In the rows, 128 means zero.
The rows below fall into families. The same turns and mirrors carry the whole set onto itself and the rows of a family onto each other. For each named row, which other rows are in its family? Write them in the order they are listed.
These 32 rows form 4 families of 8 rows each.
tok: [128 144 152 120 116 128 151 149 138 140 129 166 129 141]
zuba: [127 151 134 127 129 126 129 162 154 151 128 108 117 154]
vil: [120 129 118  88 122 132  99 162 128 128 114 108 121 168]
Tos: [126 154 143 119 124 139 147 149 118 134 121 166 120 147]
votub: [144 121 143  86 134 120 109 166 117 137 121 120 169 152]
zab: [137 115 119  98 121 120 124 111 123 109  96 127 142 150]
zel: [133 117 121  91 114 139 109 171 139 136 120 106 120 168]
gev: [127 142 126 120 134 108 141 128 105 133 120 150 157 137]
Fid: [127 127 118  92 112 127  98 158 126 142 117 109 120 165]
gipi: [134 128 127  90 114 121 127 108 111 112 106 130 153 147]
vap: [134 158 161 118 151 119 132 161 134 137 128 112 162 145]
Zivad: [134 147 153 104 120 125 149 155 131 141 127 162 121 133]
Safuf: [128 146 151 110 130 132 136 145 123 129 131 167 112 140]
Butu: [131 139 145  84 105 148 133 129 125 114 105 142 114 159]
virof: [128 131 124 126 146 115 137 129 104 123 126 152 147 138]
povu: [149 155 160 117 153 122 134 157 134 142 116 113 155 142]
pilid: [129 126 127 114 135  98 131 132 118 135 118 158 151 129]
netug: [135 127 143 102 101 152 144 130 140 116 107 134 117 159]
Fana: [136 113 140  82 144 131 118 163 131 136 123 113 166 155]
loni: [131 128 121 110 142 102 136 140 104 135 119 151 146 126]
Bem: [140 150 151 116 153 106 127 155 147 140 122 110 153 137]
nosa: [133 128 142  80 136 111 106 162 119 129 124 115 168 153]
bam: [136 147 153 112 168 119 130 150 148 139 118 108 153 141]
bar: [133 160 135 124 133 133 124 149 144 145 111 104 106 156]
nuver: [148 115 139  83 143 117 111 162 134 127 113 110 162 151]
lagi: [124 162 135 123 135 138 127 161 142 136 119 103 111 162]
lud: [135 121 130 103 120 127 132 106 110 105 116 123 154 157]
gal: [139 139 150  91  97 144 146 128 138 121 112 125 119 153]
dom: [133 138 154  90 103 144 131 120 132 114 124 139 119 159]
relip: [119 116 123  90 117 135 112 161 140 144 133 110 130 171]
zad: [118 152 132 116 140 126 123 151 156 152 124 109 112 153]
bub: [139 119 114  97 116 123 134 115 112 113 103 114 140 147]

Same family as vap: tok, vil, zab, pilid, netug, nosa, lagi
Same family as gal: votub, Fid, Zivad, povu, loni, bar, bub
Same family as lud: Safuf, virof, Fana, bam, dom, relip, zad

The rows below fall into families. The same turns and mirrors carry the whole set onto itself and the rows of a family onto each other. For each named row, which other rows are in its family? Write them in the order they are listed.
These 36 rows form 6 families of 6 rows each.
Pim: [137 141 140 119 154 129 151 121 140 100 109 138 104 137 152 156 120 142
 137 111 136 155 136  99 105]
lof: [ 90 119 139 112 150 135 140 161 113 103 104 139 161 107 137 153 125 140
 155 159 153 185  99 141 128]
goz: [111 122 145 142 139 100 136 138 128 115 126 131 122 152 138 168 139 147
 114 120 120 156 119 132 135]
bafis: [115 147 121 105 125 139 141 148 128 141 100 121 152  93 126 147 130 109
 131 143 149 191 105 106 120]
sodip: [ 89 133 156 108 149 147 137 153 138  97  90 137 138  98 132 151 129 142
 145 164 163 170 111 134 133]
kigi: [ 91 135 126  94 138 132 123 153 105 101 106 125 160 105 131 136 118 133
 154 128 103 178  98 119 104]
lobar: [115 115 132 133 133 107 140 148 128 129 134 140 145 154 136 168 125 137
  99 128 121 146 123 117 117]
bele: [116 126 141 105 141 135 134 163 126 135 103 109 158 109 122 153 128 105
 156 130 136 191 101 110 135]
Tuveb: [104 119 148 121 137 122 166 144 143  99 148 113 125 124 133 146 128 120
 109 154 124 155 135 115 104]
sised: [131 137 130 105 164 122 141 133 149 105 121 124 102 131 141 164 112 125
 151 113 122 147 137 108 107]
Zuzut: [124 133 136  98 169 123 153 131 141  99 128 126 117 129 148 174 123 140
 141 107 141 148 140 109 115]
Mepom: [121 131 160 110 143 115 162 103 149  89 145 137 124 122 148 148 136 127
 107 148 123 172 111 119 106]
Pavur: [109 138 152 111 120 138 123 146 149 143 103 121 152 101 125 140 125 107
 134 133 139 187 106  94 132]
dud: [101 116 149 113 139 116 152 120 137  95 158 118 122 118 155 142 143 111
 114 145 126 155 120 117 106]
fup: [118 131 153 146 136 116 113 136 122 126 120 150 123 154 149 171 134 135
 110 136 123 153 121 135 124]
fozep: [113 133 159 103 137 126 149 116 147  91 150 132 123 119 145 147 133 109
 111 157 109 161 113 124 101]
Beg: [ 99 122 150 104 141 153 121 143 131 101  96 156 132 114 142 153 126 145
 159 165 166 171 112 128 126]
zos: [128 120 129 105 160 126 158 150 139 102 121 127 123 134 131 174 113 141
 126 120 132 133 139 117 102]
fom: [ 89 135 146 109 136 154 140 153 134 113 100 143 148 117 140 160 120 150
 156 168 161 170  97 140 130]
Zuga: [ 99 129 140 122 145 111 153 121 143  89 153 134 121 117 157 142 129 117
 114 159 120 169 121 122 100]
gagi: [ 97 146 127  88 137 136 110 144 122 106  87 145 156 101 134 148 117 144
 128 125 107 158  89 119 103]
tul: [ 87 151 125  83 125 136 125 141 119 105  92 128 157 116 114 151 131 135
 133 136 104 166  91 130 122]
bez: [123 123 141 106 143 108 166 135 138  94 145 118 120 125 156 148 142 122
 104 147 114 167 104 122 103]
Timet: [ 82 151 120 103 124 151 125 143 115 107  99 132 151  99 136 147 118 137
 139 130 101 162  93 124 104]
puzuk: [115 146 143 108 130 147 132 150 139 151 112 107 147  96 124 155 118 111
 144 131 139 183  98 110 128]
dape: [138 143 134 109 156 136 153 127 150 106 114 141 117 128 146 174 113 130
 145 112 133 157 146 104 105]
Minen: [136 113 122 115 145 118 158 128 144 105 121 131 116 128 146 162 120 139
 146 108 139 154 136 104 104]
sul: [ 90 126 136 109 130 135 123 148 124 117  94 135 136 107 121 144 121 150
 163 163 166 166 111 138 122]
rab: [116 152 136  94 126 142 125 138 138 150 106 133 135 109 125 150 120 117
 138 147 142 200  97  98 126]
gupes: [125 149 152  97 134 139 123 145 136 143 112 124 140  92 134 151 128 105
 127 139 141 199 108  99 127]
bitut: [128 119 155 139 143 115 126 119 128 121 115 141 118 151 141 163 139 131
 105 124 124 149 105 130 127]
Fodud: [ 91 157 126  91 140 144 114 124 117 109  95 140 139  96 116 154 122 136
 129 132 106 176  92 128 113]
nez: [111 124 139 130 141 108 126 142 118 123 124 143 130 159 160 171 140 136
 103 121 129 151 116 118 126]
veno: [116 123 138 137 147 107 130 137 139 126 121 149 132 155 148 181 133 120
 110 132 126 157 110 131 136]
mumu: [ 86 129 139 116 134 160 126 135 130 107  89 149 123 116 126 152 130 136
 153 167 154 177 108 130 129]
Muz: [ 87 147 136  97 133 145 107 128 115  98  97 142 150 104 128 154 129 136
 129 123  94 168 102 123 115]

Same family as Mepom: Pim, rab, bitut, Fodud, mumu
Same family as fup: fozep, Beg, dape, gupes, Muz
Same family as dud: Zuzut, fom, Timet, puzuk, nez

The rows below fall into families. The same turns and mirrors carry the whole set onto itself and the rows of a family onto each other. For each named row, which other rows are in its family? Write them in the order they are listed.
These 32 rows form 4 families of 8 rows each.
guze: [127 131 127 121 114 139 160 140 111 133 151]
sunuf: [138 125 145 131 151  99 124 109 134 119 126]
levot: [151 100 112 122 148 127 100 131 131 126 117]
loz: [137 115 130 104 155 106 115 137 142 119 115]
saguv: [158 119 121 127 153 147 113 108 123 116 128]
Bege: [119 136 112  99 113 130 140 162 128 114 138]
Defe: [119 122 126 115 116 123 156 156 118 136 143]
Duz: [104 130 129 117 101 129 144 141 133 126 143]
zanaf: [138 113 129 119 148 126 125  95 145 105 129]
gudo: [135 110 132 133 150  94 112 120 135 133 123]
Tud: [157  95 119 129 138 115 108 116 122 103 128]
daso: [126 143 114 106 112 144 145 145 121 111 145]
Fad: [113 146 142 114 119 127 136 143 114 126 152]
poso: [144 123 137 145 149 116 119  97 125 121 130]
gari: [108 128 127 114 115 109 122 159 121 139 142]
pir: [134  97 115 119 146 113 111 109 148 116 120]
Taza: [130 130  99 117 106 151 134 146 116 121 144]
vug: [139 101 116 127 146 127 115  99 143 112 127]
tas: [111 130 127 125  98 148 141 129 127 125 148]
bur: [150  95 125 120 141  97 112 127 131 102 126]
Lokol: [147 110 141 115 144 102 122 121 131  96 130]
datop: [148 132 140 109 159 129 128 117 131 108 128]
fol: [155 113 135 126 141 119 121 106 121  95 133]
rikad: [123 137 126 129 111 148 124 131 103 130 157]
lil: [123 110 109 122 110 126 146 157 113 144 143]
vomum: [123 124  97 109 107 137 129 160 125 124 138]
lom: [120 117 108 127 105 131 109 148 107 141 147]
kotak: [107 116 117 118  97 128 130 145 134 134 139]
suz: [145 108 124 145 147 112 107 109 126 132 124]
dizug: [130 114 112 128 110 143 147 142 109 140 150]
samu: [131 108 130 112 151 109 123 109 151 109 124]
sibi: [110 117 112 127  96 145 130 135 125 134 143]

Same family as datop: levot, loz, saguv, Fad, gari, rikad, lom
Same family as kotak: Duz, zanaf, pir, vug, tas, samu, sibi
Same family as daso: sunuf, Bege, gudo, poso, Taza, vomum, suz

The rows below fall into families. The same turns and mirrors carry the whole set onto itself and the rows of a family onto each other. For each named row, which other rows are in its family? Write them in the order they are listed.
These 40 rows form 5 families of 8 rows each.
sizop: [130 122 131 118 103 119 140 111 158 113 143 132 113 107 141 110 136  83]
farir: [110 117 139 125 110 129 151 140 147 152 114 114 135 127 136 135 122 132]
tosif: [137 134 138 143 104 144 130 114 124 125 132 145 158 129 147 160 135 124]
Vami: [153 142 125 123  99 126 130 118 135  94 115 122 109  94 152 122 157 102]
Voz: [151 121 133 115 137 161 152 139 105 107 140 117  99 143 138 111 147 125]
vifu: [125 114 115 116 107 148 157 122 128  94 161 136  99 129 131 118 143 105]
zitef: [139 139 133 134 124 127 105 124 129  83 135 126 112 104 157 133 150  95]
nim: [120 143 150 127 108 141 130 114 133 141 116 121 141 124 122 143 116 141]
Sesof: [129 123 160 119 112 120 114 138 134 105 139 151 141 126 160 138 133  96]
gubu: [135 135 135 127 108 134 152 141 104 130 107  89 123 126 135 123 120 134]
zap: [119 129 131 159  99 125 120 117 129 149 119 132 134 136 156 143 134 119]
nepeg: [136 125 150 127 131 147 128 142 127 135 108 118 122 133 122 111 104 141]
Maf: [140 126 153 112  98 125 118 121 123 132 131 127 156 136 164 147 134 118]
Seleb: [135  92 150  97 136 143 152 149 130 117 132 130 116 138 137 130 119 119]
Bal: [108 127 138 135  95 135 132 139 118 131 136 144 136 126 146 154 142 141]
fif: [119 113 163 112 127 142 138 141 120 140 122 141 103 148 130 127 121 141]
kevu: [145 143 148 140 111 131 111 135 102 119 135 146 127 122 164 139 159 125]
Punug: [121 136 139 167 105 127 141 141 122 124 111 150 135 129 154 138 150 112]
nepet: [157 142 152 129 117 115 110 119 138 124 125 130 121 109 161 112 151  92]
Vobot: [138 104 110 130 122 148 151 105 147 119 132 123  89 138 137 113 138 102]
Tori: [143 117 121 133 109 145 159 139 105 127 115 113  93 138 132 101 124 129]
gopu: [136 131 134 135 140 133 134 104 149 103 132 127  89 114 141 121 150  86]
Zor: [131 116 136 127 139 142 135 149 107 122 120  96 109 125 136 140 120 139]
Bas: [129 131 160 112 101 136 125 114 115 151 121 129 128 151 145 136 132 142]
Turo: [146 106 122 138 120 138 174 132 122 114 130 133  87 126 132 114 135 103]
Vez: [146 122 148 117 141 142 148 142 131 144 108  98 116 138 138 109 130 127]
Gido: [144 132 133 110 113 142 137  90 152 104 136 132 102 110 121 119 127 105]
Nev: [118 138 146 148 114 125 158 142 116 130 108 111 146 124 141 149 131 117]
Maki: [154 109 120 116 122 162 161 105 130 107 151 130 115 134 126 133 125 109]
tipig: [150 137 143 127 120 133 102 118 147 103 123 152 110 104 139 107 131 105]
raz: [154 106 136  83 120 149 149 118 139 107 137 115 116 140 146 121 135 109]
lali: [144 129 144  96 109 145 131  95 140 109 137 136 101 144 144 108 150 105]
vib: [125 131 158 117 115 131 115 116 140 101 139 163 104 130 144 114 146  98]
num: [139  98 107 120 117 157 144 135 123 115 129 105  99 136 141 121 123 132]
nos: [159 103 133 129 139 162 146 143 115 116 129 131 117 144 131 116 114 127]
peko: [129 132 117 145  91 129 100 125 123 109 132 132 135 122 168 137 143 114]
Pezo: [139 146 128 148  91 130 117 130 129 109 108 147 119 116 160 117 160 115]
Nepob: [120 128 153 148 136 127 136 129 120 149 112 112 121 131 139 150 126 128]
Kori: [150 120 125 125 120 127 165 118 137  99 129 124  97  99 137 131 146  87]
miro: [157 130 139 147 116 141 105 132 128 106 129 162 141 119 157 132 138 110]

Same family as farir: sizop, Voz, vifu, Bal, kevu, nepet, Vez
Same family as Maf: Sesof, Seleb, fif, Bas, raz, lali, vib
Same family as Gido: tosif, nim, nepeg, Maki, tipig, nos, miro
Same family as Zor: zitef, zap, Vobot, gopu, num, peko, Nepob

The rows below fall into families. The same turns and mirrors carry the whole set onto itself and the rows of a family onto each other. For each named row, which other rows are in its family? Write them in the order they are listed.
These 40 rows form 5 families of 8 rows each.
peg: [142 157 138 135 118 140 167 105  91  99 174 122]
somi: [118 116 154 133 126 151 143 115 117 137 164 119]
tur: [134 154 160 127 130 147 180 137 112  83 148 122]
ledo: [100 146 150 167 156 153 128 100 111 108 164 132]
lorev: [127 118 156 142 138 133 144 108 112 133 155 133]
rov: [121 158 137 146 134 164 131 115 149  96 153 113]
digug: [117 131 146 121 116 171 144 112 133 122 157 118]
Zekog: [126 163 143 144 103 128 161 125 104 100 180 123]
Gumer: [105 138 147 113 131 161 147 122 126 124 140 137]
zuvav: [105 133 154 165 154 144 141 130 108 127 171 116]
Vufis: [ 87 153 132 124 133 147 152 113  97  73 157  99]
Beke: [116 153 136 141 133 120 151 102  80  83 166 100]
gitef: [ 95 152 141 137 133 148 153 107  93  64 136 108]
gezo: [103 128 156 149 136 168 149 125 104 128 179 121]
buna: [105 130 144 142 135 144 164 138 110  71 143  91]
Puna: [115 142 141 153 162 130 132 115 132 104 135 115]
Rap: [105 141 147 157 140 155 123 101 141  93 139 123]
zesa: [101 157 142 157 115 141 155 102  77  83 151 119]
deri: [111 132 145 132 134 127 151 116 104  63 147  93]
losi: [130 129 150 127 145 138 140 109 138 114 135 127]
saku: [124 149 164 145 102 142 168 123 104  80 171 135]
non: [119 158 142 159 160 145 130 124 137 101 154 113]
ral: [131 157 159 136 119 121 170 115  86  98 162 120]
zumim: [126 137 168 126 120 129 170 129 108  77 143 113]
Danad: [111 133 122 149 124 138 152 106  87  85 169  92]
rugo: [ 97 133 140 117 140 144 153 134 113  69 166  99]
dut: [104 138 165 145 140 157 144 106 106 133 157 142]
Kesam: [121 144 163 144 107 146 166 106  85  83 156 138]
zoke: [ 97 157 120 132 123 132 148 116  96  94 174  96]
Mag: [107 132 161 134 124 159 140 107 135 118 133 132]
sunof: [103 168 136 150 104 136 158 110  89  94 168 113]
Piz: [107 133 160 119 130 155 161 126 111  58 161 120]
tago: [113 140 162 124 125 155 162 112 102  63 140 128]
Tum: [105 154 146 173 154 160 137 129 120 103 173 117]
Fogod: [110 131 151 141 148 157 141 117 101 119 177 150]
dozar: [101 147 131 150 125 150 130 121 143 101 133 121]
puba: [132 140 143 126 133 152 132 108 147 112 148 116]
puvoz: [107 139 136 177 141 146 124 117 120  97 170 134]
zigip: [110 132 146 167 155 126 137 115 107 125 154 121]
tubi: [126 139 164 128 120 140 166 142 120  75 173 127]

Same family as Mag: ledo, Beke, Rap, deri, ral, zumim, dut
Same family as tubi: rov, digug, Zekog, gezo, rugo, zoke, Tum
Same family as somi: zuvav, Vufis, saku, non, sunof, Piz, puba
Same family as gitef: lorev, Puna, zesa, losi, Kesam, tago, zigip

The rows below fall into families. The same turns and mirrors carry the whole set onto itself and the rows of a family onto each other. For each named row, which other rows are in its family? Write them in the order they are listed.
These 32 rows form 4 families of 8 rows each.
Bod: [122 130 114 137 154 126 165 147 116 151 138]
vazi: [123 138 149 132 139 147 151 115 146 133 138]
zefos: [113 120 142  97 133 125 131 158 140 143 147]
rakid: [133 136 102 160 120 123 139 111 124 133 123]
buz: [130 118 131 118 108 127 101 121 134 117 132]
gib: [118 103 127 121 118  98 148 120 121 148 125]
dudub: [108 119 133  98 144 126 132 157 138 140 137]
Pese: [141 123  97 124 125 116 117 160 113 133 129]
Dubal: [122 105 130 123 120  88 147 126 124 136 123]
surus: [142 116 102 125 127 115 124 160 109 122 139]
vubu: [127 128 129 122 102 123 105 122 148 129 130]
nake: [143 138 110 155 119 122 138 109 119 128 129]
bapid: [130 155 113 136 136 150 122 149 143 129 144]
pef: [134 144 111 137 142 151 117 154 132 125 146]
fim: [112 131 149 126 137 141 150 108 146 129 123]
Padu: [117 140 150 132 134 138 152 110 147 145 131]
dagu: [127 154 115 130 140 160 124 140 134 129 142]
lolum: [136 135 103 156 123 126 140 110 122 115 128]
lufo: [124 127 118 136 157 129 171 147 118 133 129]
Muga: [120 113 146  97 142 129 132 156 129 135 135]
Gazin: [132 105  95 126 123 110 123 153 116 130 127]
nade: [132 117  93 125 122 110 120 157 116 133 139]
mupeg: [113 112 139  99 132 128 122 153 143 132 147]
rabu: [134 124 131 135 108 124 105 119 148 119 129]
let: [142 132 107 159 128 129 149 114 119 133 121]
det: [120 118 116 124 153 135 166 149 114 146 138]
pag: [119  99 135 120 118 106 154 114 131 139 122]
dip: [134 150 119 127 139 156 127 148 138 118 139]
Raka: [119  97 130 128 127  98 143 118 114 130 123]
fod: [127 127 135 122 114 119  96 123 144 126 133]
kizup: [127 131 107 128 147 129 174 143 117 141 135]
Nefi: [110 136 148 130 136 131 155 107 146 134 139]

Same family as Nefi: dudub, Pese, Dubal, nake, dagu, fod, kizup
Same family as buz: surus, fim, lolum, lufo, Muga, dip, Raka
Same family as bapid: Bod, zefos, rakid, gib, vubu, Padu, nade

